Some points, one per row:
[ 80 -24 -40 -25   3 -16  12  25  54  35  -7  18 -45   1 -24  32]
[-77  48  63 -92  25 -89  31 -86  38 -75   0  15  34  55   5  12]
[ 37  86  30 -11 -16 -86   0 -20  40 -73   8  57 -39  40  22  26]
[-61   1  46  30  -7  43  17 -30 -49  13 -39 -30  49  32   8 -35]
[-32 -17 -71 -34  11  34 -25 -32  -6  48  24   8 -17 -14  -6  34]
[-58 -39  -7   7 -27  14  22   5   2   1   6 -38  29   4 -11 -32]
[-11   0 -15 -33 -20   4 -21 -48  32  40  34 -41  -6  12   0 -20]
[ 18 -55 -66  11  10  46   3 -13  18  63  -5 -34  -8 -31 -21  -5]
[-12  20 -12 -81 -36 -42  -2 -63  57 -16  14  -6 -10   7   5 -32]
[-117  -34  -19   53  -19   74   24   42  -77  -25   11  -32   49  -41  -10  -66]
[ -2 -12  -1 -24  -2 -24   0 -14  13  22  -2 -22  12   3  22 -19]
[  5  27  19  29 -19  -3   7  45 -27 -48 -18  17   7 -10  -4 -23]
[  9 -26  13  32  16   8  -5   5 -22   9 -19  -5  -2 -11  -8   1]
[-19  24 -17 -29 -14 -14 -22 -27  57  -6   9  -8  -5  30   7   5]
[-39  18  19  21   0   9  14 -43 -11   8   1 -16  22  25   7  -9]
[ 53 -66 -69  31  25  38 -30  40  25  42 -18  -7 -25 -17 -17   4]
[ -9  16  15  -2   4 -33  24   2   8 -38 -11  18  -9  -2   2   7]
[ -1  57  32  19   7 -84  30 -25  17 -21  11 -15  30  48 -21 -34]
[-127    2  -58   83  -50  127   58   -5  -94   20  -66  -57  106  -44  -27 -117]
[-16 -45 -14 -19  12  28   6 -10  -7  53   0 -33   0   1  -2 -17]
Then 12 other points, each followed by its number:
[-17  46  43 -25 -12 -59  -1 -29  46 -22   8 -31  -5  32  14 -35] 0
[-22 -21   2   2 -11  27   8 -26   2  48   1 -47  10  36   2  -6] 1
[  4  43  65 -47  11 -64 -49 -72  34  11  31  -3 -38  57  70  70] 2
[ 46 -21  22  51   7  13  -5  35 -13 -20 -33  44  -7  17 -27  16] 3
[ -39 -107   -8   83   -5  127  -53   89 -102   88   48  -70   -1 -100    2   29] 4
[ -2 -19  -1  -2  11  -6  -3  -8   8  16  -6 -22   5  -9  -7 -17] 5
[ 20  57 -26 -59  -4 -82  25 -14  87 -34  22  19 -26  49  23  45] 6
[  8 -41 -74 -11  43  15  21 -43 -20  78   2 -15  17  13 -48  29] 7
[  2 -18  31  -3   4   5 -31   5 -21  28  10 -18  -2  16  34  20] 8
[ 33  57  25 -16 -16 -51   8   8  18 -50  -7  44 -17  13   7   4] 9
[ 38 -29 -13  15  17  27 -23  44 -15  10  31  43 -34 -42  21  73] 10
[ 40   7  28   0 -21 -32  -7  -4  11   0  -9  -5 -13  46   0 -26] 11
Which three of these numbered points are nearest to each point below by angle, seen from the average point of the first points? Their numbers follow each, nearest first.
[ 16 -16  23 -12  -9   4 -11  16 -15  12   9  -4  25  -1  30  13] > 8 10 3
[ 23  24  30  -5 -18 -21  -5 -22  -1  27  20 -27  -8  24  -5  -5] > 11 2 0
[  28  127   39   22  -11 -127    9   98   -3 -127   -4  127  -40  -11  -10   47] > 9 6 3
[-58  58  50 -59 -30 -48  12 -86  30 -71  10   2  17  86  16 -19] > 0 2 6
[ 37 -17 -22  20  27  -2 -14  38  -2  22  -7  13 -25 -35 -11  38] > 10 3 5
[-49 -31   3 -12 -13  28   8 -31   9  22 -14 -57  13   5  -4 -22] > 1 4 5
[  8  57  44  11   2 -43   3  -7  -8 -51  -6  33   8  -4  22 -12] > 9 0 11
[-29   6  24   4  -9  -7   7 -11  -1  -4   1 -25  12  16  -4 -29] > 0 11 2
[-29 -12 -11 -29 -20  -4  32 -28  24  39  -7 -52  43  12   5 -29] > 1 7 0
[ 13 -37 -93 -37  20 -12  58   0  14   8 -20 -18  36 -31 -55 -24] > 7 5 6
[  72 -127 -104   14   56   73  -38   53   60  112  -11  -12  -57  -18  -45   59] > 7 5 10
[ 30  -6  -3  46  11  32   6  25 -31   9 -32  28  -1   3 -18  15] > 3 10 4
[ 17  28  12  10  -8 -31   6  -4   5 -16 -10  22  -1  22   3  -9] > 9 11 6
Here are 12 other points, each followed by its number:
[ -6  -1  38 -11  -4  23 -24 -13 -28  12  -5 -17  11  11  17  13] 0
[  73 -127  -93    2   12  102  -73    8  -19  127   14  -54  -79  -60    4   62] 1
[ -1  10 -18  -9  -5 -13  13   3  17 -16   3  12 -10   0  -1  25] 2
[-44 -68  -3  15  -9  49 -10 -44  -1  88  24 -46 -14 -29 -28  46] 3
[ 53  13 -34 -28  13 -31 -59  13  52 -27   5  57 -88 -10  50  80] 4
[-35 -69  -5 -24  10   9 -21 -27  32  40  25 -54 -26 -21  18  49] 5
[116 -27 -68 -32  24 -52  10  42  57  -5  -6  52 -51 -41 -22  38] 6
[-62 -29 -25   8  -9  87  -8 -16 -54  32   0 -49  36 -25  12 -12] 7
[-40  25  46 -16  14 -49   4 -18  27 -59   6  19  17  33  17   7] 8
[  0 -16   9  14   8   3  -1  -5   3  25  -7 -14   9  -4 -12 -19] 9
[-14  -7  27  42   3  43   1  -1 -55 -11 -11   0  45  23  24  26] 10
[ -1  -7  -2 -51  11 -33 -18 -56  64  37  20 -18 -23  33  29  22] 11
Which three of these numbered points are nearest to each point below by angle, seen from the average point of the first points? Their numbers follow each, nearest first.
[-35 -35 -20 -36 -15  47 -24 -18   8  14  29 -15 -14 -20  13  62] > 5 3 1
[-25 -33 -11 -20  13 -23   8  -8   2   8  21 -12  18  20   8  -1] > 5 11 8
[ 67 -10 -39 -20 -20 -15   0   7  46  19  -1  15 -40 -11 -19  20] > 6 4 2
[ 48   3  18  18  20  -4 -28  23 -35  17  -2  23 -24  -1  15  32] > 4 0 6
[ 18 -16  19  28   3   8 -15  -6 -23  12 -37 -24  30  -7  -6 -27] > 9 10 0
[-16  16  65  88  12  24   6  21 -90 -18 -41  11  43  26  -2 -37] > 10 0 9
[  7 -16  15   1   8  20 -18  -9  -6   3   5   3   5  26  19  45] > 0 10 4
[ -8 -28  13  33   1  27  -2  28 -24   3 -19   2  23 -13   5  -4] > 10 9 0
[-32  -5  -8 -30  -9  19  -6 -50   1  46  16 -16  -9  10   1  -5] > 3 11 5
[-29 -13 -45 -33  29   0   7 -27  37  17  10   5 -34  -7   1  49] > 5 4 11
[-31  20  50  25 -11  11  -4   3 -39 -24 -13  11  20  44   3 -40] > 10 0 8
[  95  -52   33   93   89    7 -116  127 -120   10  -11   73  -36  -82   30   85] > 9 10 4
[ 119 -127  -75   40   91   81  -49   30  -11  127   57  -33  -67  -39   -6   59] > 1 9 3
